128 stands for zero in the data rows.
Every row has a hidden score. In each pair, how much higher is the second row's than the first's? 6 means about the same, 12 much higher and 0 much lower.
[147  98 111 130 203 130 158 110]
[129 107  97 167 149 159 133 125]: 1
[165  92 117 103 214 118 128  79]
[159  94 120 131 176 156 121 100]: 5
[184 103 124 129 174 143 122  94]
[202  89 132 119 172 139 113  91]: 4
[193 109 150 127 158 139 123 109]
[184 105 141 133 128 154 139 116]: 6
[194 119 181 126 137 134 137 119]
[176 113 179 125 132 147 140 107]: 7
[129 124 145 143 132 156 163 125]
[135  88 149 140 128 171 156 111]: 7
[157  91 220 100 111 126 137  97]
[140  92 213 101 104 145 151  89]: 8
[115  95 169 119 122 168 176  83]
[120 102 195  99 115 151 159  85]: 2
[125  84 213  79 117 133 138  72]
[128  85 246  86  89  96 104  77]: 1
[127  86 234  67  87  96 102  80]
[122  90 218  76  94  90 100  77]: 7
[125  94 224  71  93  90  91  76]
[131  87 229  66  93  94 112  72]: 9
[127  85 231  95  90 108 104  87]
[129  92 176  97 133 166 162  93]: 12
[112 133 111 178 110 106 113 176]
[124 153 114 159 127 132 130 173]: 7
[123 139 130 135 136 136 139 177]
[128 157 124 141 129 134 139 165]: 5
[133 141 129 137 156 153 152 131]
[115 168 121 138 133 146 146 163]: 2
[102 176  95 140 110 162 131 154]
[103 167  97 156 106 168 119 146]: 6
[111 149 112 161 112 159 132 150]
[ 93 190  97 139 104 129  96 152]: 0
[ 88 176 100 162  91 132  90 143]
[ 91 178 101 147  88 119  91 156]: 4
[ 88 173  97 155  72 111  87 159]
[ 86 187 102 158  73 100  76 170]: 4
[ 91 198  99 143  76 102  80 169]
[ 95 215 106 136  71  97  81 175]: 4
[ 88 212 102 127  84 106  87 174]
[ 84 217 106 121  72  86  81 160]: 4
[ 88 209  92 123  73  83  69 176]
[ 90 204 101 121  85  97  84 180]: 9
[ 90 200  99 127  70  96  69 197]
[ 88 202 101 130  72  90  75 196]: 7
[ 88 182  94 132  75  88  68 202]
[ 88 185  94 142  65  89  68 196]: 6
[108 208 100  93 132  99 144 133]
[114 196  95  79 146 102 142 127]: 6
[135 161 128  86 169 108 169 112]
[151 124 120  83 206  89 153  91]: 8
[153 162 117  76 201  85 140 116]
[156 174 114  74 185 100 124 120]: 2
[149 209 128  91 161  84  94 152]
[149 191 145 107 138  78  95 190]: 7
[198 118 173  94 170  77 104 130]
[181 123 172 122 153  90 100 139]: 7
[199 117 190 124 126  86  78 141]
[204 107 215 108 109  79  84  94]: 6
[174 101 230 120  93 100  83 106]
[145 103 192 164  94 162  99 108]: 12
[122  87 212 142  73 172 104  92]
[ 81  93 162 110  86 219 145  72]: 9
[ 84  93 129  96  82 197 175  80]
[ 87  96 165  69 117 152 216  87]: 12
[102  96 160  72 158 118 209  80]
[125  89 186  86 193  91 177  76]: 6
[160  89 219  70 174  83 124  81]
[178  87 230  58 148  84 104  73]: 0
[188  89 192  75 158  88 118  78]
[203  87 186  67 163  79 104  83]: 3
[ 92 168  94 143  81 123  88 204]
[ 92 167 105 166  76 135  88 177]: 8
[ 89 136  99 203  73 159  87 154]
[ 85 177 100 166  78 106  69 199]: 0
[ 87 182  99 171  80 142  93 177]
[ 89 141 101 202  78 150  63 151]: 8
[ 91 165 100 191  73 138  77 156]
[ 90 154  96 192  81 153  97 158]: 10
[ 91 158 100 178  82 153  97 163]
[ 87 142  95 189  80 144  93 170]: 7
[ 91 176  95 159  73 144  99 187]
[ 85 186 101 171  86 156  96 163]: 8
[ 92 181  87 157  76 156  92 183]
[ 87 169  97 161  82 155  94 151]: 9
[ 87 143  98 173  76 165 118 151]
[ 95 110  97 186  87 176 120 127]: 10
[ 89 136  93 176  99 183 119 155]
[ 88 172  87 166  68 169 101 159]: 0
[ 87 176  99 152  83 167 101 156]
[ 88 163 100 160  91 177 121 150]: 11
[ 95 159 104 156  91 177 129 153]
[101 203 102 145  95 150 119 176]: 1
[112 147 106 157 113 167 152 141]
[ 91 192  96 135 100 121 115 191]: 0
[108  87  98 134 137 203 136  93]
[120 104 100 119 194 148 153  91]: 10
[103 108  98 151 161 183 138 109]
[120  93 100 120 209 124 156 106]: 9
[122 100 101 148 191 130 166 108]
[117 104  99 116 202 119 158 118]: 3
[121 118  96 153 175 123 161 125]
[147 105 128 118 198 121 182 107]: 8
[128 112  91 151 167 123 175 132]
[108 139 101 175 139 134 149 151]: 2
[110 117  95 159 169 108 178 151]
[106 126 100 173 152 112 158 160]: 3
[ 99 122  99 170 135  95 145 179]
[101 122 100 158 167  96 175 169]: 11
[103 104 102 149 165  99 164 170]
[108 117  95 120 180 102 195 139]: 8
[106 104 107 120 182 105 200 146]
[104 113 101 121 187 108 202 112]: 6
[105 112  98  87 193  97 204  97]
[128 105 110  98 200 101 195 110]: 6
[106 150 105 168 128 104 115 194]
[ 99 146  92 161 125 106 108 191]: 4
[128 151 111 149 165 114 137 171]
[132 143 115 141 144 123 142 162]: 5
[124 117 115 173 134 143 132 147]
[116 127 125 167 128 164 135 149]: 6
[104 126 120 175 108 160 119 157]
[109 118 109 178 124 171 150 149]: 12
[107 132 102 166 117 169 162 126]
[ 97 120 115 178 114 166 145 146]: 6
[108 114 107 173 110 177 138 151]
[ 99 121  96 182 103 172 125 148]: 4
[ 91 119  99 211  84 165 100 146]
[ 93 122  97 189  93 169 116 149]: 6
[102 138 102 183 108 159 121 157]
[ 87 124  96 195 100 164  94 158]: 4
[ 85 134  95 201  92 155 101 167]
[ 90 134  91 192  84 133  85 164]: 2
[ 92 140 100 198  83 147 100 175]
[ 91 133  96 207  78 147  80 176]: 4
[ 91 126 100 202  83 133  78 170]
[ 91 122  97 198  72 125  78 183]: 5
[ 85 123 102 210  72 139  89 177]
[100 133  93 196  77 135  80 169]: 3
[ 89 127  93 200  75 122  85 182]
[ 85 141  95 205  72 113  78 192]: 5
[ 85 123 101 191  84 119  77 179]
[ 83 134  99 191  80 137  89 193]: 7
[154 115 124 171 121  93  78 176]
[142 134 126 178 122 109  90 184]: 8
[167 125 135 139 129  84  82 171]
[185 131 163 145 155  96  91 162]: 10
[144 133 131 178 121 101  97 194]
[158 139 142 154 128 100  87 167]: 3
[181 113 152 132 160  98 106 140]
[189 111 184  99 172  97 124 102]: 8
[178 108 176 103 171  99 131 109]
[174 112 176 112 171  93 128 121]: 6
[164 117 155 150 155 106 111 157]
[165 116 152 150 163  99 113 153]: 7
[194 103 137 113 189  86 124 104]
[168  96 127 120 208  77 112 109]: 8
[170  91 128 109 209  87 126 112]
[155 108 130 151 181 100 117 152]: 6
[147 110 118 152 190 110 133 153]
[125 107 120 179 148 109 122 162]: 4
[145  87 125 164 174 115 140 140]
[117 109 109 192 143 105 121 151]: 3
[136  91 118 145 215 102 145 115]
[115 100 112 197 148 111 115 163]: 1
[120 105 102 215 130  96 113 144]
[114  99 104 209 137 114 113 136]: 7
[125 215 120 117 137  84 104 173]
[144 165 144  93 163 115 153 134]: 12
[142 204 129  98 147  87 127 142]
[127 204 120  79 143  94 116 118]: 3
[102 226 111  79 105  75  87 113]
[131 195 129  91 144  84 107 114]: 12
[115 223 109  67 117  74  88 118]
[110 242 120  78  95  85  90 123]: 5
[123 229 141  93 116 108 117 156]
[105 201 117 105  89  85  83 166]: 2
[122 210 134 121 104  92 100 172]
[140 187 149 120 140 112 107 159]: 11
[137 173 148 126 135  99 105 173]
[122 170 121 152  97  99  98 191]: 4
[122 170 133 139 108  94  87 190]
[120 155 137 166  97 101  82 186]: 8
[141 128 151 159 125  96 106 180]
[145 126 155 168 121 114  97 161]: 6
[166 114 181 166 126 108  96 131]
[150 107 158 175 112 122  97 140]: 6
[155 121 167 169 120 129 102 145]
[118 130 137 174 110 159 114 152]: 7
[121 137 117 154 122 153 133 144]
[130 136 157 140 130 148 143 132]: 8
[117 108 101 147 136 174 154  92]
[117  96 126 138 149 162 180  77]: 11
[110  88 114 163 156 156 171 100]
[115  95 102 168 153 151 175 105]: 6
[103 109  97 206 117 144 125 118]
[116  97 107 186 142 137 165 120]: 12
[100 112  96 185 124 143 146 160]
[119 105 108 127 161 158 186 123]: 10
[111 150 100 164 125 152 137 159]
[104 131  97 123 143 163 194 125]: 12
[ 96 155 112 135 133 138 191 138]
[ 84 152 100 153 109 134 143 170]: 0
